Here are some points:
[  0 -16   0 -12 -32   7  -7  12  55 -10   5  41   2  37 -15   1 -22   7  59 -31 -11   3   7 -35  38   5   9  -2 -25  24  11   8]
[ 29 -11   4   9   7  -9  -1   9 -24  19 -13  -9  14  14  -8 -12 -12  -3  -9  -5  13 -23  22   6 -40  39  23  28 -15  37  -8 -12]
[-25  15  -9 -14  22  26  27 -10   8   1  -9  -2  20 -15   0  32  14 -12 -24  38   5  19   1  -9  58 -26 -38  15   7 -42  49 -16]
[ -3  33 -15  -7  19  17   8  -4  -6  33 -11   7  25  -1 -38   9  82  17 -11  63 -17  40   9  35   6  27  -7  42  48  -4  41   9]
[ 22 -25 -20   8  -3 -27  27  -4 -41   5 -26  -3  47 -33 -51 -47  43  33  41  -1  15 -10  11   3 -59  29  -4  18  15 -13  34  20]
[  5 -18   1 -42  17  -7  22   8  28  14   1 -20  13   9   0  20  -1  -4  29 -25 -28 -10 -24  48 -18 -17 -29  13  11  -7 -13  15]
[ -2 -29 -16 -16  -4 -12  28  -3 -10  10   0 -10  14  -2  30 -19   0  12  29 -43 -19   1 -34   8 -55  -7  24  16  10  18 -25 -27]
[ 19 -17 -25 -56 -15  -7  -9 -12  28  20  18   6   5  -5   5  25  15  35 -17 -22 -54  18 -41  40  24 -42   5  -7 -17 -10  29  13]
[ 26  -3   0  35   3  -9 -26 -13   8  28   0 -31   1  14  60   9 -19   2  18 -25  -6  26 -27  41  -1  31 -12   8   7  40  -2   2]
[ 30  27   5 -20   2 -24   1 -17  23   6 -20  16  19  -6   7  11  27  -8  -4  -2 -13  -3 -11  31 -34  -6 -47  32   6 -33  -4 -36]
[ 10  33  -6 -13  16  30   1  -1  -8  15   7  10  -2  18   0  18  35 -18 -18  11 -12  15 -36   3   7 -15 -19  49  -6 -40  25  32]
[-38 -31  -7  -2 -14 -36 -25 -17   3  16  30 -20  18 -11  20  23 -22  25  23 -58  26  -1 -22   1 -45  15  -4  27  -5  59   6 -33]
[ 29  11   4  18  14 -15 -27 -13 -59 -36 -35 -27  16 -16   4 -20   4  35  -6  -8  16   8  35 -10 -33  51  -2  21  22  44 -15  -2]
[ 21  -2  -9   2 -21 -44 -60 -11  10 -27   6 -16   1 -18  -6 -18   4  10  11 -18  22 -18  11   7 -48 -11  42   0  -7  68   9 -14]
[ 24   1  -9  18  22 -23  -7 -20   5 -18 -23 -36  31 -17  -4 -29  45  31  10   7  20  -3  -6  30 -22   3  14 -24  21  50 -13  -2]
[-10   6  11 -24  35  -7  17 -40  12 -26  -5  10 -25  13  41  42  13 -12  10 -31 -22  28 -32  30   6 -20 -42   0   2 -16 -28 -40]
[  1   7  -7   1  24  17   0   2  20 -18  -7   4   6  -4  -5 -12 -33 -33  16  -2   0  -4  12 -22 -11   4  14  15  13 -64 -11  -1]
[ 35  25   1  -4  26  -3 -36  14 -19 -39 -14 -30 -20 -38 -24 -10 -48  17   5  12  10  -8  16  18 -13  45  23  34  27  22  -1 -16]
[-18   9  -4 -14 -20 -14 -18 -55 -27   3 -12 -39  16   1   6  20 -18  23  -2 -19  35  -9  15   7 -22  -2  -8 -21  -4  75 -31 -20]
[ 23   1  20  -8  13 -12   5 -21  12   7  17 -25  14 -14   9 -20 -22  15  -8 -40 -21  35   5  28 -47  -1  10   8  26  34 -12  13]
[  5  -8 -14   0  14  -7   9 -17  15  12   5  -8  -9 -36   0  -4  -1  37   5 -19  14   8 -19   6 -10 -15  25   1  14  54  11 -16]
[ 18  -5 -30  12  -6 -23  18  -5   3 -12  -1 -15   1 -14   8  11   6  34  11   4   7  27   3  48 -88 -14   8  43  18  36  -8  -7]
[-15   9  20 -20 -11  27 -11  51 -27 -21 -13  40 -38  34  -7 -18 -43 -14 -38  44  -7 -38  76 -94  83  24  36 -43   4 -57 -23  -9]
[  2  34 -28 -28  11  25   1  48  -8  30  24  36 -54   5   0  40  67  -7  23  49 -32  37 -15 -36  65  -9 -23  37   8 -43  34  28]
[-23 -35 -34  42   3 -12  -3 -12  12 -22   2  -1   0   8  -7   1  15  10   5 -23  60   9 -11  36 -31 -31 -10 -10  19  48  13 -18]
[-21  -9  -4   6  -4   6   6 -16  26  17   8  29 -35 -19  26  21 -25 -12  -3  -9  -6 -26 -56 -10  16 -21  -5  10   9   0  26   3]
[-28   9 -41 -18  29 -10  33   9  39  24  14  17  -3  18   1 -10 -25 -18 -42 -23 -15  12 -47 -13  22  -2 -11   3  -7 -36 -13 -41]
[ 17 -20  12   0   5 -27  21 -15  34  15  25 -28  12  -6  16   4  -7   9 -19 -24 -31  27  -7  31  29 -41 -28 -19 -17  -3 -23 -13]
[-24  19  11  -6  38 -37   7  -9  66  47  24  23  -1  -5  46  28  -4 -13   1 -21 -28  13 -46 -14  19   4 -18  37  12  10 -27  30]
[ 19   8  -8   7  -1 -23  11 -32  20  26  26  12   1 -29  -5  -1   7 -25  12 -15   3  30  -3  23  25 -38  -5 -10  22  15  -1 -16]
[  8  11 -33  -2  -5   3  26   4  -2  -9  12 -22  40 -14 -10   3  26  13   7  28  38  14  13  32 -33 -23  -9  41  39 -16  32 -17]
[ -4   2  18  -8   6  -1  10 -29 -18 -48   5   0  15  -2 -24   6  10  12 -17 -57  20  -7 -13  42 -14 -24 -35 -15  10  13  23   4]
[-20   2   1 -10 -19  55  -6  64 -23  -7  12   3 -30  10 -23 -23 -53 -13   4  21   8 -49  39 -78  49  25  36 -13 -26 -52  -1  22]
[ -3  26  10 -40  49  45  21  40   6 -21   4  50 -15 -31  27  26  22 -58 -14  41 -43  43 -19  -4  41  29 -15  43 -24 -74   7 -20]
[  0 -17 -24  49  13   2 -31 -32  56   6  -4  26   1  -5  27  18 -18  17   5 -34   9   9 -37  25   0  -4  10 -18 -10  13 -33   6]
[-37 -10  17  29 -29  18  10 -28  34   3  27  15 -11   6   9   2  19   2 -18   3 -18   3   2 -13  -1  -3  -9 -35 -20   8 -32  10]
[-21  26   1 -12  -2  21 -12 -30  17  17   8 -18 -21  21   8   2  10  -7  -3  -6 -34   4 -20  15  14   7 -31  -4  25 -12 -17  12]
[ -6  21  31 -19 -11  56   1  55 -62 -46 -21  13 -39  -6 -23 -25 -59 -13  11  77  35 -37  74 -56  36  41  32 -29 -48 -32 -12  30]
[ 36  -7   0  25   3  -5   1 -24  -9  23   5  -8  14   0  17   9  41  43  -2 -56   6   6 -25  36 -64  -8  10  43  20  54  18 -18]
[  4 -11 -12  20   2  -2 -22 -23  11   0 -25 -30  17 -47  18  -2  41  18   2   4  28  -3   0  36 -76  28   4  12  46  47  17 -40]
[ -7  -5 -18  -5  44  19  -7   5 -14  -5 -34  -2  11  10   3  -8  43 -12  -4   5  20  -8 -10  18 -36  26  19  16  25  17  42 -19]
[ 35 -23  16  10   6  12  27 -44 -41   5   6 -30  27   7 -32  -2  37  39   7  11  40  20  16  -7 -31  -5   4  15  10  36  -8 -17]
[-16   4  25  -6   8  26  17  -5  17  18  -2   5  -4 -18  23  -9  24 -21  24   1  -2  12  -6 -22  17 -21 -25   5 -23 -14 -22   2]
[  3 -20   6  11 -24 -21  -1  -5  23  -5  22  -1 -26  -4   5  10 -21  20  -4 -31   6  17  24   1  -4  12  48 -13 -21  41  -5  15]
[-47  17  63 -28  -8  27  20  63 -19 -44 -23   0 -24  21 -34 -15 -54  10 -13  48  20 -12  59 -81  62   2   6 -46 -53 -64 -28  10]
[ 13  -1  39   5  12  -4  28  25  23 -11   3  20  -6  27  21  -3  39  17 -21 -39   9   7 -12  13 -12 -19   0  12   0  17 -11 -31]
[-26 -15  24  29  -3  12  -5  45 -20  -2  -6  39 -64  27 -16 -17 -35 -18 -26  60 -12 -16  36 -66  64  19  26 -46 -30 -39   9  36]
[ 48   0 -15  14  23  -4 -21   4  -1  35  15  11  15 -32 -38  17  80  -6  38  44 -27  45   5   9  25  -6  -9  62  44   6  70 -10]
[  5  -1   3  14  18  -7  23 -13  28 -42  25   5  16 -18   4 -12 -34  31  16 -15 -20   7 -11  11 -22 -12  15  37  13  21 -38  23]
[-22   3  20 -44   2  14   6 -47  -4  -6 -17  -6  22  -4  57   6  10 -19  -8   4   8  51 -73  50 -28 -11 -21  31   9   5 -12 -19]
[ 53 -18   7  14 -29 -20 -26  49  36  32  13  65 -22  14 -49  38  45  32  36  13 -46  50   8 -28  89 -37  -8  23   2 -38  74  58]
Then 34 other points, each followed by its number:
[-18  11  -6  -5  18  41  15 -12  31 -12  19  26  -4  -2  12  -4  24 -13 -12  17 -26  -9 -10 -26  10 -26 -47 -23 -14 -29 -29 -13] 0
[ 30  -3 -14  23  24 -39 -15  -8 -14 -26 -24 -21 -31 -14  -4 -17 -25  31  15  26  30  -7   4 -33 -19  37  42  26  -1  24  26   5] 1
[ 24   7  -6  21  -2 -35  -1   7  23 -30  20  35  -7 -20  15   6  -6   7  13 -46 -60  11 -29  30  -2  -9  10  34  23  10  59  21] 2
[ -3   7  -8 -15  10  25 -26  18 -16   4 -20   0   5  -7  24   5 -20  18 -42  26   8   1  18   0  -3  13  10  -9  -8  -4 -42  16] 3
[ 14   3  12 -20  -5  -8   4  15 -44 -34 -30  -6 -10  23  -4 -23   7 -39   1  24 -10 -24  62 -55  42  31  31 -65   1 -51 -57  -1] 4
[ 32 -43  -1  -4   4 -21 -13  17 -16  23  11 -51  17 -21  17 -13  20  12  39 -60  30  19   2  38 -45   5  52   4   1  27  -9  20] 5
[ 31   5  17   4  -8 -12 -21 -14 -10  40   7 -29 -18 -31   6  -1 -20 -19   7   1  -5   6 -10  22 -48  22  13  51  10  35  -6   9] 6
[ 38  -8  14  21   6  -1 -11  35  13   9  -6 -17  17  -8 -10 -32  32  17 -11 -13  -7   3  35  -1  -3 -25 -14  43   5   9  12 -11] 7
[ 13  21  13  32 -30  40  15  78  56  18  62  27 -25  43 -17 -26  59   4  60 -13 -29  29 -24 -39  74 -51  -6 -22 -17 -60  59  66] 8
[ 69 -14  -9  41  18 -21  35 -40  18   6  17  -7  42 -28  -3 -11  97  50  54 -14 -32  18 -36  22 -39 -13 -21  -4  -2  10  24  35] 9
[ 37 -25 -38  13 -18 -26  -1 -19   3  16  -3  10  -5 -20   8   3  31   9   8 -25 -22  -5   6   1  -8  -2   8  25 -14   9 -11  -4] 10
[-18  -5   6 -17  20  18   9 -31  37   1   3 -18  11  -7 -30  -6  23  -4  -7 -25  -1  -1  -1  27 -57 -11 -24 -17  17  14   2   0] 11
[ -41   66    0  -28   27   11   16   46   -2    2  -15   44  -40   13   12   -3    5  -55   21   48  -36    5  -27  -17   46   -7  -19   64  -28 -107   -7   -9] 12
[ -9   8  -6  19 -25  -8   3 -15 -14   5  41   1  -6  19 -23 -16 -28  17  -3 -60  22  16 -12  16  -6 -27  31 -29  15  46  -6  -1] 13
[ -2 -17  26   7  -2  -7  -4 -25  19  19  -3  17  36 -10  10   5  27  40   3 -29 -10  31 -35  63 -46 -40   9 -32  25 -14  12 -33] 14
[ -2  -8 -19  24  16 -34 -12 -34 -28  -8  19 -32  -1 -15  21 -28  18  17 -14 -10  -3   4 -36  50 -46   6 -28 -41 -11  38  17 -38] 15
[ 12  16  -5  22  -9 -31 -12   1   1 -19  24 -24   2   0 -21 -15 -14  42   4 -24   8   7  23  -6 -23   1  26 -16 -22  32  -6  19] 16
[ -9  21 -28 -30 -10   2  18 -21  51  35  17  40   4  14 -28  15   1  20  -1 -42 -13  36 -18  28  20 -20  -7   0  -4   3  11   9] 17
[ 11  -7  -7   5  17 -25  -7 -14  22  -2  35 -36 -27  -5  13 -17 -10   0  11 -67   7  30 -34  19 -29 -30 -15   3   9  -4   7  21] 18
[-17   9  29  -3 -34 -13  -9  13  25   2  26  22 -27 -12  -1 -14 -11  -2  -9 -18  -5  11  28  17  41  14  -9  -7 -37  34 -56  15] 19
[ 18 -47 -19  27 -16 -13 -10 -45 -17  -3   8  -1   8  -4  -1  26  27   0 -12 -44   3  16 -42  32 -57  19  11   4  15  19  -4 -22] 20
[  1  -9 -20   7 -15 -30  -8 -63  -9 -42  10 -35  33 -35  25   9   7  21  13 -45   9  14  -3  27 -53   5 -32  -4  26  47   8 -54] 21
[ 28 -22   6  64 -26 -38 -13 -22   9 -17   3 -15   1   8  -5  -9  34   5  25 -23 -18 -12 -17  55 -37  -3 -37  -7  -9  24 -23 -24] 22
[ 10 -39   3  27 -21   9 -26 -10 -10 -27 -30 -31  31  -6 -14  -1  -8  61   1 -23  48 -14  57  10 -34   1  -9 -14  18  61 -19 -30] 23
[-35  12  23   6  32 -16 -45 -15  10 -16 -27 -10  19   8 -13  11   8 -17   6 -33  13   9 -23 -12 -34  20   3  11  -4  15 -18 -13] 24
[ 22  12 -30   4  -9  12   4   7 -35 -14 -19  -6 -21 -14   1   5  -8   2   6   0  43  31  22   2 -14  21  20   8  11  -2 -11 -14] 25
[-33  12 -11  -8  30  22  15   4  24   2  12  14 -33  -7  -1   8   7 -36 -38   2 -22   7 -22  31  15 -21 -33 -12 -35 -14 -42 -24] 26
[  5  27 -14 -15  16  18  39  20  -6  39   4  14  22  39   1  -1  25  -7   3 -21 -32  13   2  21 -27   1  -6  28  -4 -52 -18  -9] 27
[-58 -20   4   5 -28  26   8   6  18  22  17  43  -1  24  23   3  -9 -24   3 -19  -6 -11 -32  10  14  -1 -30 -20 -27  -3 -32 -29] 28
[  4   0 -52  13  19 -13   2 -32 -27 -24  13 -15   7 -22 -18  11  30  16   1  -6 -11  -6 -24  44 -38   7  22  23  12  38  18   6] 29
[-33   6  -2 -34  12  28  27  -6  33   5  15  65 -21  -7  -5  15 -32 -48 -31  -2 -30  40 -56   1  17  -3 -22 -13 -15 -59 -19 -27] 30
[  1 -10   2  -1   6  36  -6   7 -34  10  -3  13 -35 -16  36  41  20 -39  -1   4   9  13   3  41  46 -13 -57  -4 -11 -23  12 -21] 31
[ 13 -28 -28   9 -19  -7 -36 -14 -24 -11  -7 -22  17  -7   3 -22  -2  57 -13 -12 -20  11   8  58 -14  10  -3  19  19  82  38 -21] 32
[ 24 -10   0  -4  -4 -31 -26  -7  -2   8  16  25 -10   6   0  14  10  -8   8 -31   0   1  14  18 -40  19  11  20   4  16 -12  13] 33
Which two of these numbered points are nearest to each point below, looking only along the 7 directions in which the first points spread most? Their numbers follow each, nearest first.
[ 21  29  -4  24  -5   0 -10 -14  -5   2  29  21  24 -29 -27   7  16  12 -23   5   0  47   4  25  11   7  -6  -4   1  15   3   9] > 7 10
[   3   -4   13  -37  -26  -18   -7   36  -31  -24   -8  -11   -5   40  -33   -5  -42  -34    0   40   16  -25   82 -107   63   26   38  -18  -35  -40  -41   66] > 4 3
[ 14  20 -36  36  23  17  19   2  -5  17  31 -20  -3 -25  -5 -14  44 -18  21  54 -10  31 -33  43  25  28 -21  40  12 -20  39  13] > 31 7
[-14   3 -36  15 -40  -1 -47  15  26 -11  21  33 -34  -6   9  31 -11 -27  22 -48 -36  32 -31  -6  19 -36  33  10  19 -12   4  54] > 2 17
[-12 -30   2   6 -23  -7 -13 -63 -13  11  14  -2  -8 -18 -34  21  14  20 -16 -54  14  17 -11  47  -4   3 -17 -21  10  40  51  13] > 22 14
[ 21  -6  -4  31  -9  16 -28 -41  13   9  -7 -31  31   6 -25   4   6  41   8 -18  -3  -3 -18  37 -45  -9   0  27  14  65   8  16] > 32 22
[ -6  11 -11  -6  12  17  14  13 -10   3 -27 -34 -14 -22  -2  -9   3 -15   2  27  30 -34  26 -11 -39  16  10  36 -13  18  -3 -42] > 25 24
[ 44   4   4 -19  -8 -12   6 -45   1 -18   1 -26  11 -33   1  -6 -10  10  -4  -6 -11   5  -6  40 -18 -29 -13  -6  28  42 -48 -17] > 22 15
[-32 -12  32 -13   2  10  -1 -23  39  18  20  21 -40  14  41 -16 -25 -47  -4 -10 -52  10 -29 -18  -3   5  -3 -30 -35   3 -19 -17] > 28 26
[ 15  -8   6 -15   6 -24 -41  29 -67 -28 -34 -27  -6   3 -11 -22 -22  12  38 -17  21 -12  33   8 -50  29  40   2  34  89   7 -22] > 1 23
[ 11   0  -4  -8  -2  30   1 -20 -17  -3  14 -12  -4  -3  -3 -10   6  15  12   9  13  -9  21  -2   2   7  53 -19 -10  19   9  10] > 25 16
[-19 -26 -11 -30 -43 -13  26  -5  10 -17  24  -8  -8  -3  -9  -6 -42  38 -25 -43  22  12  14  24 -21 -21   7  -2   1  42  10 -34] > 13 11
[ 49 -17  -7 -10  -5 -34 -21   5 -54  25  -8 -47  44  31 -12 -13  32  29  29 -11  14   8   4  13 -61  33  21  45   9  45  22  22] > 5 32
[  5 -31  18   3   9   6   9 -29  -9 -11  -6  -5  20  -9  -4 -12  32  41  -8 -29   2  16  32  28 -17 -32 -15 -19  25   2 -29  -2] > 11 22
[ -9 -26 -14  48   4 -23   2 -17  24  10 -15 -16   7   1   8 -20  18   3 -15 -46  14  19 -53  42 -40 -13  -2   4  24  36  -3 -25] > 20 15
[ 34 -23  28 -15 -15   4   6 -35  32  24  -7  -7   3   3   3 -18  28   5 -11 -27   0  25   5  11 -22 -16 -19   0  11  -3 -29  -8] > 11 18
[ 27  11  -4   8   6  -5  -3 -11 -29 -18   2  13  56 -34  -7 -16  14  24  21 -24  14  -6  10 -17 -14  13   5  20  21   2  25  11] > 7 25
[-37 -11 -39 -25  15  -1  -4  -9  38   1  21 -12 -21   0  35 -16 -26   7 -23   1  -4  48 -56  30 -30  10 -11  14   8  -7 -25 -54] > 24 26
Now 34 new points, numbered from 0 again:
[ 29 -35 -23  35  28   1  -3 -27  -9   8  -7  -8  13  -9  21  13  -5  19  -5 -37  -2  13 -60  18 -19 -20   7 -20  -1  30  -3 -11] 0
[  7   9 -29  -2  28  34  36  19 -18  11 -21 -20  13 -16  16  -5  44 -31  -9  45 -43  25 -20 -13   8  -8 -40  57   7 -73  36  51] 1
[ 16  25  25 -22 -19  26  -1  46 -45 -36  -4  13 -47  47  -9 -29 -40 -31  -1  24  25 -41  47 -78  77  32  10 -26 -55 -70 -12  16] 2
[ -24   15    3  -16   11   38  -27   55   13   12    0   25  -46   35  -27  -38  -60   15   -2   41  -18  -39   50 -100   50    4   45  -80  -57  -51  -62   40] 3
[ -21   36  -13  -19   13   37   30   57   -3    8  -15   28   13   22   31   25   26  -56  -22   14   -6   30  -25  -11   11   12  -37   49   -8 -100   20    0] 4
[ 25  -1  -8   7   2   7 -21   8  33  36  27  28  18  22  26  15   7   9 -19   3 -48  14 -54  39  -4 -15 -23  21  11   1 -29  -6] 5
[ 19  20  -2 -37  45  36  19 -20 -10  26 -24  31  18 -20  19   2  18 -50 -30   5   7  14  -5  38  22   5 -28  32  15 -18  -6   5] 6
[   0    1  -12   12   60   34   25  -65 -107  -40  -29  -71   72  -31    5  -34   39   -5    0   56   62  -17   19   -4  -53  101    2   38   11   -5  -46  -51] 7
[ 35 -30  -6 -24 -14 -12  -6 -12  11  20   1  18  -7   1 -23 -29 -19   6  -8  -9   6 -36  12  12 -19 -10  16  11 -18  28 -38  -6] 8
[ 17 -19 -27  28  19 -31  -9 -26  -8  -5  13 -30   9 -33   9 -28  27  42   7 -17  47  -9 -33  47 -31  22 -10 -26  43  49  18   0] 9
[ -9  22  18 -21  11  30  26  52 -47 -22   6  -1 -43  16 -33 -11 -19 -11  12  55  48 -18 122 -90  18  49  -2 -45 -30 -39 -26  17] 10
[-11   3  24 -25 -40  33  -4  72 -45 -23  -3  58 -34  24 -46 -46 -58  -3  -8  53  31 -57 108 -89  81  34  40 -28 -83 -52  -5  21] 11
[ -9  -5  -6  -2 -26  25  -1 -16  14 -25  22  -7  -7  14  -6  25  13  26   8 -32  -6  -5  25  35 -24 -15 -34 -16   9 -14 -15 -26] 12
[-24  23  -7  -2 -13  32  12  -2 -62 -35 -31  11 -23  48 -19 -11 -18  16  -9  24  17 -55  32 -79  36  59  46 -49 -33 -44 -33  22] 13
[ -6  13  32  -1 -19   7  -4  29 -30 -28 -12  14 -29   5 -16 -31 -63  16 -32  44  25 -82  78 -90  47  22  28 -26 -33 -14 -49   6] 14
[ -5  -2  15   9 -19 -39 -24  -7  16 -19   6 -10 -12   6 -16  11  25  18 -28   6  23  -7  -5  -4 -45 -11  -8   9   7  15  30 -17] 15
[ 28  -6 -18  17  11  11  10  12  11   6  26  14  -1  18 -11  15  51 -15  33  29  -6  24 -12 -16   7   1 -30  26  63 -74  50  23] 16
[-20  -6  34 -19  -6   8  -6  14 -41   2 -12  16   2  45 -42 -18 -36   9  -1  34  41 -43  87 -76   5   1   5 -64 -25 -11 -63  20] 17
[-11  30   8 -47   6   1  26  -2  20   4 -26   3 -25  12  -1  11  37  -3 -27   5 -59  38  -6  44  17 -17 -54  38 -13 -44 -10  32] 18
[-34  28  19 -67  19   1  -5 -26  26   5 -25   7   0   5  48   8 -26 -34 -17 -40 -49 -28 -39  11 -25 -17   0  -5   1 -20  -8 -45] 19
[  9  -4  24  18   5 -31  -1 -42 -14  38 -29 -24  31 -19   1  21 -16  10   5 -32  18  16  18  65 -45  -5   5 -16  43  87   2 -21] 20
[   0  -11   19  -16  -23   44   21   47   -8  -20   17   40  -25   31    4  -15  -53   -3   -2   13   14  -73   46 -111   48   16   20  -33  -44  -40  -25   25] 21
[ 31  54  18 -31  -4 -12   2  61  50  33 -22   5   3 -14  26   7  28 -57  37  15 -56  53 -29  63  14   7 -15  45  -2   6  30 -10] 22
[ 14 -24 -17  13  12  12  -2  -3  11  26  28  -3   9 -13  24  12   2  19   0  -4  -2 -11 -19  13   7  16  20  38  11 -15   8 -27] 23
[ 80  -4 -12  11   0 -36 -27  33  31  25  -9 -12  19 -10  -2  12 -21  25  34 -44  50  24 -31 -11 -14 -10  28  13 -10  45  57  23] 24
[  3   9  13  27   0  18   7  43 -33 -13 -31  51 -26   3  -4 -27 -45 -20 -23  50  12 -10  49 -91  35  28  48 -14 -21 -28  -2  57] 25
[ 41 -18  21   7  36  -6 -16   3 -31 -24 -29 -13  -7  13 -32  24 -26   5 -10 -34  20 -13  15  11 -27  68  41  -9   7  44   5   1] 26
[-41  -4  13 -10  21   7  14  17  10 -14   2  32   0   3  21 -15  24 -20  -5  13  26   6  36 -23   5  17   9   7  11 -24 -16  21] 27
[ -3  -3  -5  20  18   2 -37 -19  16   0  16 -39   1 -37  -3  17 -20 -11   0 -37  20  17   0  35 -60  34  25   4   9  42   3   1] 28
[-20 -13 -23  -6  37  -6  -4 -23  15   5   0  26 -15 -14  32  19 -32  -2   2  -1  13  21 -18   4  36 -14 -19  -2  -5 -22 -22 -20] 29
[  0  15 -12 -10   2   6 -26  14  10 -16   1   2   4  12 -18  -3 -20 -25 -13  10  -4  -3   0  10 -21  11 -10  -2  -4 -12 -34   1] 30
[ 12   8 -19  28  15  19 -10 -15 -33 -19   1 -24  -3 -17  10  -1  -2   3  -5   6  39  -7 -32   7 -55  19   0  12   1  46   7  -6] 31
[ 28  18  -9  24 -28 -25 -14 -43   9   0  -9   9 -23   1  -1  18  30   3   1 -24 -21  25 -18  48  28 -20 -28 -69  50  24  23  26] 32
[ 20 -21  -7  16  -8   1  16  -7 -32   8  10 -31  -4 -12  -7 -22  -2  20  27 -34  -1 -27 -13  -8 -13  14  27 -31 -16  22  -7  23] 33
Which two of these numbered points are nearest to each point below, looking only along the 7 directions in which the first points spread most? Their numbers follow each, nearest first.
[-52  12   5 -13 -29  26   6  28 -29 -35 -24  11 -41  26 -28 -13 -58   1 -45  39  49 -57  87 -53  36  24  11 -43 -30 -16 -23  12] > 13 14
[-20  17  -1 -13  28 -15 -23  -2   9  33  17  23 -19   7  42  22 -20 -21 -14 -13 -13  -4 -39  28   2 -25  -1  17 -12   8  -1   3] > 29 5
[ 13  11 -19  15 -16  -4 -35  -1  -2  14 -49 -34  24 -21 -16   3  11   1 -19  -1  18  18  -6  55 -35  33 -23   4  17  39  13 -17] > 31 9
[-58  10   0 -35   8  14  18  19  40  30   8  19  -8 -23  35  23 -12 -37   5  11 -43  -9 -97  36 -28  43 -45  48 -22 -75 -80 -61] > 19 4
[-37  34  11 -45 -20  35 -22  40  -9 -52 -16  46  -9  -2 -30 -34 -35 -19 -15  73  32 -45  50 -88  47  18  50 -26 -33 -64   0   9] > 2 13
[ 17  29  -9  29  18  -7  -2  17  23  22  10   8  -8 -17  12 -24  29 -29  22 -27 -16  25   7  -5  -6   3  11  20   1  -4   2  11] > 23 5
[ 52  42  28 -37   9  11  12  47  21  26  -4  18   1 -14 -16  37  -8 -16   0  45 -61  18 -10  19  34  -4 -30  60 -43 -20  34  -6] > 22 18
[ 15  23  -6 -15 -18  -7 -15 -29 -40   9 -33 -42 -14 -20 -18 -31 -24   2  -9   8  21 -13   9  12 -12  67  35  13 -18  31 -45 -19] > 26 31
[-58   5  14 -13 -11  23 -34   3 -27  -6 -11  11 -33 -15   3 -26 -68  -2 -28  24  16 -25  11 -43  -5   3  26 -29 -25 -38 -71 -30] > 13 27
[ 53 -33 -19  22 -27  -1 -30  -6  27  25 -10 -10   2 -14 -14   4  17  -5  22  -6 -18  -5 -30  38 -38  -6  -9   6  31  51  23  -6] > 24 0
[ 14   4   5  25   7  -1  23 -29  46  -7  -6  -9   2   7   9   7  10  -2  21 -20  -3   7 -22  30  21  -1 -20 -10 -17 -19 -11   3] > 12 29
[ 51 -21 -35  10 -15 -36 -14 -24  24  -2  20  20 -10   8  18  -1   2  29  11 -72 -33  14 -19  -3 -19 -50   5 -46   8  25  19  32] > 24 0
[-17  -1  10 -17  24 -28  12   2  72  10   1   7 -43 -25  22  50 -27  -8  39 -24 -38  30 -35  52  32 -47 -13 -44 -12  10  31  24] > 5 29
[ 18  16 -31  24  -8  16  -6  15  -3   6 -16  13 -11 -16 -31  10  44  -3  12   9  -8  53 -17  52   0 -21 -32  25   3 -17  69  10] > 16 23
[ 15   0 -12  19 -10 -31 -15 -10 -30  19  -4 -27   8  -8  12  -9 -14  -8 -12 -10 -10  -7   2  30 -17  34 -11  30  31  52  -6  -5] > 28 31
[ 45 -45 -15   0 -15 -33  -5 -13  60 -26  -6 -43   9  10  20  -6  34  24  14 -60 -11  20 -44  33 -30 -19  -7  -4  25  33  -1   7] > 0 20
[ 29 -41 -28  -8   6  -9  18 -58 -20 -27  12 -60  48 -28 -20 -39  12   2   1  -4  47   3   7  21 -67   2   8  -1  17  55   3 -43] > 9 20
[-46  46  12 -32  24  24   0 -14  11  13 -32  29  10 -14  13  13  37 -50  11  19 -14  30 -46  64  13  20 -38   9   4 -53 -30 -28] > 6 18
